Here is a table of points, one per row:
[-30  37   0  13  23  23  25   0  43  40 -11 -26 -24  23  15 -30 -25  14
 -25  33   7  19  18 -75  -6  61  -5  47 -54  18   7  32  31 -25  38 -30
  21  41 -61 -55 -37  26   1  24  -2 -59]
[-30   3 -80  15  -9  -2  12 -35   4  -2  29 -14  12  -1  18 -34 -18 -11
 -12  35  -6  -1   1  31  24 -35  79  53 -36  13 -12   4  45 -32 -48  10
 -19  -7   1  14 -55  24  -3  23 -18  34]
[  5  32  -7 -92 -40  28  38  45  44   3  37 -71  32 -25  -5 -12  25  14
  -3   7   1 -44  17 -18  58  -4 -13  18  -2  -6   9  57  -7 -48  -2  -7
  16  32  11  24  55  34 -14 -12  27  35]
[-55 -33  27  -3 -14  45   7  16  23  33   4 -19  35 -20  -8 -16  31  13
  40 -23  -8  27 -25 -28 -77  23  -3 -24 -46 -14   2   6   9 -36  16  26
  10  -4 127 -23 -73 -23   2 -25 -22 -22]
[ -3 -13 -10 -64  22 -97   0  58 -14 -28  10   9   5  37  50   6   3 -23
  26 -24 -16  61 -60 -20   5  10  12 -92 -37  22  -7  -9   8   3 -21 -46
  -4  26  -4   2  -4  30  -9  -4  25  28]
[-53 -48  -6 -19  -7 -12   9 -15  25 -17  26  49   9 -50 -66 -34  17 -38
 -24  28  26 -35 -21 -51   5  30   5  -8  20  -1  48  -7 -36  -7  21   8
   0 -15   1  43  42  10   4   5 -34 -11]
[ 39  10 -43  10  16  15 -14  -5 -36   8   4   2  -1 -16 -15 -49 -17 -37
   4  10 -29  74  69 -36   6  -7 -26   3  -9 -28  56 -48 -24  46 -29  25
   1 -43   7  29  -8  11 -28 -52  27   6]
[-19  42 127  71  -7  12  -6 -11 -36 -63  22 -16   4  46  15 -16   5 -30
 -51  13 -13 -30   3 -14  -7  34  10 -29  38  42  14  45  42  23 -59  -8
  -1 -10  42  20   6  17  13   6  -4 -37]
[-112   -6   12  -38   16    7   25   15   11  -12  -14  -19   41  -17
    8   31 -123   -5    1    0  -13  -12  -10   -5  -67   60   -8   13
   45   12  -49  -13    8  -19  -26    5  -29  -19  -17  -11   13  -31
  -10  -18   47   -3]
[  10   26  -24  -11    7  -26  -23   13  -22  -29  -27  -17   57   25
  -26  -16    2   53   48   10  -23  -31   15    4   18  -22  -77  -34
   61   34   -6   16   13   18    4   39   38  -19    0  -38   -3   13
   -9   14 -100  -27]
[ 25 -22   3 -56  -9 -41  65  18 -22  27 -10 -40  20  17  52 -67   4  -1
 -59  31  16  -6  -4  20 -18 -13  46  10  45  -4  35 -10  32  26  44  35
   1  17   9 -34  37 -47   2  10  68 -14]
[ 33  53 -18 -11  -6  -8 -29  40 -27 -11 -15  31 -16 -23  20 -12  56 -53
 -11   8 127  13 -31 -28 -48  14  30 -13   1   6 -41  -9 -70  38 -52  37
   4  25 -28 -16 -25 -35  -4 -19  -4   6]
[ -36  -13    3  -17   27   27  -27  -20  -22   -6    8  -17  -60    3
   16  -25   13  -59  -18 -127  -16  -24   36    3   45   -6   16    3
   49   12   -9  -45  -20  -21   19  -22  -22    1  -10  -29   -6   -2
    6   -5   -6   29]
[-13  16 -12  33   0  65  40 -46 -12  89   1  33  25   2  79  45  20  46
 -26  19  -6   5 -11 -13  66  64 -21 -93  21  -5 -34  -9 -26   0 -43  13
  27  -2 -10  37  25 -27  37   0   1  -7]
[-20  53 -41 -20  45 -32   6  10   7 -44 -96   7 -25  -7  13  40  -5  -6
 -32 -18 -17 -38 -49  11  21 -20 -29  34 -37 -66  15  -8  18   6  35  26
  23  -4  36  73 -24  -6   1 -14 -57 -16]
[-33 -37  36 -25  24  13   3  10  42  27   1  55 -39  -8  71  -7  48  21
  20  21  -4  12 -38  27  -3  43 -51  67  36 -19  24   0  12  -1 -29  26
  -8  20 -30  12 -16  17  -6  42  14  12]
[-40  -2   6 -17 -55 -31  10  10 -28 -13  20  22 -68 -10  27  20 -11  44
 -13  25 -19 -27  46 -24  48 -43 -25   3 -17 -48  -6  26  -4 -15  -4  38
 -29 -15 -51 -25 -28  11 -28  -5 -83  13]
[ 38 -41   0  30  63  -2   1 -14  24 -14  13  17   7 -39 -19  14  16  30
  24  -5  64  -3 -66  -6  42 -11  38 -23  17  -5  35  10  28  -7  25  23
  -5 -36   3 -75  29  -8 -86 -51  26  13]
[ 23  -5   7  46 -18 -26  -1  25 -15 -22  -8 -24 -18 -27 -30   2   1  43
 -15   5 -43  35 -35  28  -8  11  12 -18  81  41   2  24  -2 -15  51  -7
  48  38 -21   2  45 -62 -13   9 -42  37]
[ 50 -25 -66  22 -39  39 -34  56 -42  -1  12  12 -15  26   1   5 -51 -31
  -3 -64  -1 -13 -15 -69 -10  -7 -25  14  30 -21  -8   9  29  -5 -17  20
   5   7   0  47  -6 -16  -8  11   7   9]
[  0 -12  10 -31  -8  16 -21  -6  12 -43 127  52  10  -1  14  33  30  -2
 -80  40  -6  30  38  28 -23 -14 -14   1  14  27 -38 -11  19 -10  58 -28
  44 -30  27   0 -14 -19  26  10 -12 -31]
[  18  -15  -20   -3   -8  -19   22   14  -13   33  -23  -31    8    1
    0   -3    1   21    1   28   39  -36    1   54   -4  -12    5   10
   53  -17    6  -21  -54    2   17 -127  -17    3   34  -21  -49  -17
  -15   29    2   36]
[ 17  49   4  -5  -3  36  -5 -20 -60 -73 -35  38  20  12 -17  28  26  15
   1  13   4  -1 -15 -46  50  46   8  28  -3  31  -8 -82  21   2   1 -19
 -25  12  36 -36  51 -31 -65  67  34   7]
[-19  19  60  34  17 -32  -1  38  32  75   3  36  50  32   9 -17  -9 -74
   3 -45  28  70  27   6  21  -2  21  27 -36 -24  24  39 -33 -13  30   7
 -24 -35  38   0  40  23 -18  17 -17 -11]
[ 20  -3 -24 -32 -10  -4  -5 -55  62 -19 -42 -51  35  17 -22  53   4  -6
 -22  36   2  46  22  53 -18  39 -51  -3  39 -65  20  14  21 -13 -15  18
   6 -34 -66 -12 -15 -55  49  29 -16  21]
[  2 -22   2  37  30  28   7 -23 -10  53  19 -35 -36  26  10  20  12  35
 -40 -34  16 -28  22  38 -55 -47  -6  -4 -53  10  24 -37  15 -70 -34 -22
 -26  26 -16  11  -1  51 -94  11  -6 -18]
[  6   4 -24  43  -3 -85 -15  -1 -36 -48   4 -28  46 -83   1  10  50  -9
  15 -16 -25  19 -12  14  21  43 -26  15 -20  26  -1  46 -11  -9 -25 -25
 -13   5  -8 -18 -17  -7 -20  13  46 -30]
[ -3  47  20   0   3  18 -41  46  16  25 -13 -19  27  34 -31  -4  29  42
 -19  -5 -65  26 -51 -18  27 -38   5  19 -13 -29  -3  14 -65  45 -24  10
  30  -9 -41  21 -15   0 -20 -34  19   5]
[ -4  31 -10   8  77 -14  -5  37 -11 -31  34  -3 -36 -28 -22   6   5  69
  25 -19   1   9  30  -6  -4  20  69 -32  -2   5  50  -1   8  20 -33   5
  38 -36   2  14   7   0  47  62  17  11]
[-60   1 -16  44  21   7  34  16 -15   8  14  19   7  36   6  57  29 -47
  24   3   4 -23  39   6 -23 -70  -3  43  14  15   7 -42  -6  81  34  -8
 -12  55 -20  12  10 -26  43 -41   6  27]
[ 22  22   0 -42  -3  12  30  -6 -34  13   0  -2 -26  11 -21  -4   7   4
 101  21 -25 -11 -47  73 -28  51  36  30  -8  15   2 -26   1  -4  21 -50
  -9   9 -16 -18  29 -14  28 -45 -36 -59]
[   6  -11   -5   36 -102   -5   24  -29   17  -23    3   27   27   44
   34  -24  -10   -5   52  -71   11  -46   13   23    3   -9   49  -30
  -18  -32   12  -11   18  -15   51   38   63  -35  -31   15  -26    7
  -34  -24    9   18]
[-19 -16 -24  10 -14  44 -28  37   5 -29 -15  12 -14  -3   8 -24  39  -5
  14  21 -30 -16  32  46 -58 -16 -14 -25   4  11 -73  67  18  35   7 -52
   7 -62  12 -14  54  -4   1  56  -1 -23]
[ 36  28 -18   2   0 -50 -13 -20   8  35  30 -64   3  -2  -9  75 -22  -1
 -10  10  26 -27 -14   2 -24  40   9  10  -3 -16 -36 -16  47  35  60  18
  -9 -14   0 -12   7 107 -22 -47  -7  17]
[-41  13 -13  29 -28 -30 -31 -45  -9  45  10 -23 -72  35   1  28 -30  26
   6 -11  49   8 -35 -15  17 -25 -33  70 -71  74  18 -21 -52   7 -16  -5
  24 -43  51  -5  48 -14  43 -26  29  22]
[ 32 -35  73  31  24  10  -8   4 -40  19   9 -26  14 -39 -35 -15  -7 -80
  28  28   6 -14 -29 -68   8 -27  -6 -10 -37 -36   9 -29 -10 -62  -4  -8
  36 -21 -17 -26  26 -34  74  30   2  21]
[ 44 -75  45 -30 -26  65  18  -6 -25 -16 -80  30  18 -69 -33   0  -8   4
 -29 -27  -2 -22  35  56 -11 -31 -22   1 -33  35  29  18  18  20   9   9
  -3   5 -24  11 -13  67  47 -40 -32  27]
[ 29 -12  31  -3 -39  -1   2  23  66 -23 -15 -35  28 -35  12 -46  -3  25
  29  20  38  38  42 -18  -1 -39  37 -17  58  16 -30 -56  48  14 -24 -26
  -3   9 -14  80   5 -14  10   2 -18 -62]
[   1    1   -4  -17   -9   -9 -127  -39   20   13  -19   30    8    8
   -7    0  -11  -24   17   26  -31  -20  -28   21  -15  -23    0   -3
    5  -12   35    6   17    6   -7   40  -39   40  -27  -22   -3   32
   41   15   42  -38]
[ 28  10   9  11  -9  -4  52 -35  19  30 -17  27 -64  -6 -18  58 -44 -16
   9   4 -35  28  28  17  11 -30   8  -6  22 -29   4  34 -23  21 -62  12
  26  74  26 -42 -13  33 -12  29  28 -41]
[ 29  26 -45  27   8   7  52 -24  45  -5  10  32   0   9 -29 -25  -4  21
 -44  -4 -39  -3   0  -1  -9   1 -25 -32 -22 -11 -44 -40 -17  11 -31   0
 -88  16  17 -54   4  10  40   1  16  11]
[ 63 -18  32 -39  24  31  -9 -70  17  11  20 -17  12 -14  24 -13 -59   1
  22 -53  -1   3   7 -24 -20  -8  15   4 -87  32 -10  69 -39  40  32 -21
 -35  24   7  15 -45 -40   5  17 -45  25]
[ 21 -57 -21  23  13   1  -8  13  26 -26 -32  11 -36  38  41   7 -25   7
   8  50 -37 -38  30 -12  43   0   6 -22 -30 -26  12  23 -54 -44  -1  41
 -39   9   8  55 -15  -6  21 -39  25  -5]
[  -5   -4   25    0    9  -18  -12  -15  -39   12  -16   46  -11   44
 -127  -45    7   15   18   20   32   23   27   31   -1  -31  -28   -4
   21   18  -86   -9   28  -24   30   -5   -8   -1   -4   46  -25   15
  -22  -30   48   43]
Along one direction, these points spread out more than along any other. Take the direction at right angles to it along which they spread out most. Then take the direction at right angles to both along which they spread out most. Go by this last direction. How far along it is each point below, from 0 to 99? 50 is the average, and the first point above lies past it. One standard deviation of the points above along it is 16.
[-55 -33  27  -3 -14  45   7  16  23  33   4 -19  35 -20  -8 -16  31  13
  40 -23  -8  27 -25 -28 -77  23  -3 -24 -46 -14   2   6   9 -36  16  26
  10  -4 127 -23 -73 -23   2 -25 -22 -22] -> 56
[  5  32  -7 -92 -40  28  38  45  44   3  37 -71  32 -25  -5 -12  25  14
  -3   7   1 -44  17 -18  58  -4 -13  18  -2  -6   9  57  -7 -48  -2  -7
  16  32  11  24  55  34 -14 -12  27  35] -> 57
[-30   3 -80  15  -9  -2  12 -35   4  -2  29 -14  12  -1  18 -34 -18 -11
 -12  35  -6  -1   1  31  24 -35  79  53 -36  13 -12   4  45 -32 -48  10
 -19  -7   1  14 -55  24  -3  23 -18  34] -> 54
[-19  42 127  71  -7  12  -6 -11 -36 -63  22 -16   4  46  15 -16   5 -30
 -51  13 -13 -30   3 -14  -7  34  10 -29  38  42  14  45  42  23 -59  -8
  -1 -10  42  20   6  17  13   6  -4 -37] -> 60
[-20  53 -41 -20  45 -32   6  10   7 -44 -96   7 -25  -7  13  40  -5  -6
 -32 -18 -17 -38 -49  11  21 -20 -29  34 -37 -66  15  -8  18   6  35  26
  23  -4  36  73 -24  -6   1 -14 -57 -16] -> 47
[-112   -6   12  -38   16    7   25   15   11  -12  -14  -19   41  -17
    8   31 -123   -5    1    0  -13  -12  -10   -5  -67   60   -8   13
   45   12  -49  -13    8  -19  -26    5  -29  -19  -17  -11   13  -31
  -10  -18   47   -3] -> 80
[   6  -11   -5   36 -102   -5   24  -29   17  -23    3   27   27   44
   34  -24  -10   -5   52  -71   11  -46   13   23    3   -9   49  -30
  -18  -32   12  -11   18  -15   51   38   63  -35  -31   15  -26    7
  -34  -24    9   18] -> 23
[ -36  -13    3  -17   27   27  -27  -20  -22   -6    8  -17  -60    3
   16  -25   13  -59  -18 -127  -16  -24   36    3   45   -6   16    3
   49   12   -9  -45  -20  -21   19  -22  -22    1  -10  -29   -6   -2
    6   -5   -6   29] -> 33
[-13  16 -12  33   0  65  40 -46 -12  89   1  33  25   2  79  45  20  46
 -26  19  -6   5 -11 -13  66  64 -21 -93  21  -5 -34  -9 -26   0 -43  13
  27  -2 -10  37  25 -27  37   0   1  -7] -> 90
[  18  -15  -20   -3   -8  -19   22   14  -13   33  -23  -31    8    1
    0   -3    1   21    1   28   39  -36    1   54   -4  -12    5   10
   53  -17    6  -21  -54    2   17 -127  -17    3   34  -21  -49  -17
  -15   29    2   36] -> 45
[ 39  10 -43  10  16  15 -14  -5 -36   8   4   2  -1 -16 -15 -49 -17 -37
   4  10 -29  74  69 -36   6  -7 -26   3  -9 -28  56 -48 -24  46 -29  25
   1 -43   7  29  -8  11 -28 -52  27   6] -> 32
[ 29  26 -45  27   8   7  52 -24  45  -5  10  32   0   9 -29 -25  -4  21
 -44  -4 -39  -3   0  -1  -9   1 -25 -32 -22 -11 -44 -40 -17  11 -31   0
 -88  16  17 -54   4  10  40   1  16  11] -> 64
[-41  13 -13  29 -28 -30 -31 -45  -9  45  10 -23 -72  35   1  28 -30  26
   6 -11  49   8 -35 -15  17 -25 -33  70 -71  74  18 -21 -52   7 -16  -5
  24 -43  51  -5  48 -14  43 -26  29  22] -> 53
[ 29 -12  31  -3 -39  -1   2  23  66 -23 -15 -35  28 -35  12 -46  -3  25
  29  20  38  38  42 -18  -1 -39  37 -17  58  16 -30 -56  48  14 -24 -26
  -3   9 -14  80   5 -14  10   2 -18 -62] -> 40
